Some points, one per row:
[ 1.53  0.14  0.81 -1.92 -0.17  0.02  1.16 -0.38]
[ 1.46 -0.16  1.26 -2.    0.15 -0.92  0.88 -0.12]
[ 1.7   0.06  0.73 -1.33  0.06 -0.03  1.14  0.06]
[ 0.75  0.1   0.47 -1.68  0.24 -0.69  1.21 -1.85]
[ 0.47 -0.08 -0.04 -0.31  0.52 -0.53  0.57 -0.3 ]
[-0.36 -0.42 -0.55  0.92  0.62 -1.09 -0.26  1.08]
[-0.14 -0.06 -1.18  0.73  0.53 -1.34  1.09  0.2 ]
[ 1.32  0.18  0.23 -1.39 -0.24 -0.24  1.66 -0.26]
[ 0.06  0.02  0.55 -0.75 -0.37  1.12  0.09  0.16]
[-1.63  0.   -0.24  0.79 -0.54  0.61  0.55  0.7 ]
[-0.75 -0.01 -0.59  1.62 -0.09  0.78 -1.33  1.79]
[ 1.28  0.07  0.47 -0.48  0.22  0.27  0.45 -0.42]
[-0.05  0.03 -0.36 -0.04  0.08 -0.52  1.01 -1.85]
[-0.27 -0.1   0.66 -0.05 -0.38  1.55 -0.72  1.08]
[ 1.68 -0.04  1.21 -1.71  0.12  0.1   0.78  0.08]
[-0.12  0.4   0.61 -0.39 -0.55  0.99 -0.15 -0.44]
[-1.35  0.05 -0.17  1.07 -0.65  1.59 -0.76  0.44]
[ 0.2   0.06 -0.28  0.41  0.19  0.55  0.    1.58]
[ 1.03 -0.01  0.37 -0.84  0.49  0.5   0.06 -0.2 ]
[ 0.87  0.08  0.09 -0.83 -0.07  0.33  1.37 -0.18]
[-0.34 -0.43 -0.63  0.84  0.6  -1.04 -0.16  1.1 ]
[ 0.97 -0.18  0.1  -1.08  0.74 -1.38  0.57  0.7 ]
[-0.26  0.13  0.46 -0.98 -0.09  0.13  0.61  0.  ]
[-1.88  0.04 -0.61  1.87 -0.68  1.88 -0.48  0.5 ]
[-1.28 -0.2  -0.36  1.48 -0.14 -0.32 -0.97 -1.85]
Here are 16 more points, each followed by its number:
[ 0.93  0.11  0.07 -0.95  0.    0.3   1.38 -0.18] 0
[ 0.67 -0.27 -0.31  0.12  0.52  0.11  0.11  1.81] 1
[-0.24 -0.43 -0.61  0.9   0.56 -2.04 -2.01 -1.85] 2
[ 1.03  0.   -0.41  0.03  0.91 -0.13 -0.15  0.64] 3
[ 0.91  0.09  0.19 -0.87 -0.02  0.2   1.32 -1.85] 4
[ 0.13  0.24  0.41 -0.41 -0.04  1.08 -0.74 -1.85] 5
[-1.35 -0.16 -0.35  1.44 -0.19 -0.33 -1.    1.58] 6
[-1.81  0.15 -0.66  1.92 -0.63 -2.04 -2.01 -1.85] 7
[ 0.09  0.06  0.55 -0.76 -0.31  1.08  0.16  0.16] 8
[ 0.85  0.05 -0.04 -0.1   0.5   0.56  0.24 -0.22] 9
[-0.64 -0.18  0.51 -0.32 -0.11  0.49 -0.38  0.68] 10
[-0.01 -0.12  0.11 -0.21 -0.25 -0.7   1.56  0.34] 11
[ 1.3  -0.14 -0.38 -0.12  0.82 -0.32  0.77  1.11] 12
[-0.31  0.26  0.58 -0.79 -0.53 -0.28  1.09 -0.01] 13
[-0.49 -0.36 -0.34  0.84  0.34 -2.04 -2.01 -1.85] 14
[ 0.76  0.04 -0.73  0.45  0.32 -0.6   1.    0.2 ] 15
Which of these numbered points is nearest to each point below, looking only along the 2 directions in which the first points spread most? Its number follows each.
[-0.02  0.01  0.6  -0.79 -0.29  1.08  0.13  0.18] > 8
[-1.46  0.04 -0.87  1.87 -0.25  0.98 -0.82  1.32] > 6
[ 0.97 -0.05 -0.29  0.    0.99 -0.13 -0.11  0.69] > 3
[-1.31 -0.2  -0.45  1.37 -0.12 -0.29 -1.01  1.58] > 6
[ 0.31  0.08  0.   -0.19 -0.31  0.42  1.25  0.42] > 9
[-0.12 -0.14  0.1  -0.19 -0.23 -0.79  1.59  0.21] > 11
[-0.66 -0.1  -0.59  1.52 -0.1   0.71 -1.28  1.73] > 6
[ 1.22  0.18  0.93 -2.07 -0.08 -2.04 -2.01 -1.85] > 4
[-2.02 -0.15 -0.89  1.8  -0.23 -0.26 -0.39  1.23] > 6
[ 0.34 -0.11 -1.02  0.86  0.5  -0.14  0.73 -1.85] > 15
[-1.23 -0.06 -0.96  1.92 -0.35 -2.04 -2.01 -1.85] > 7
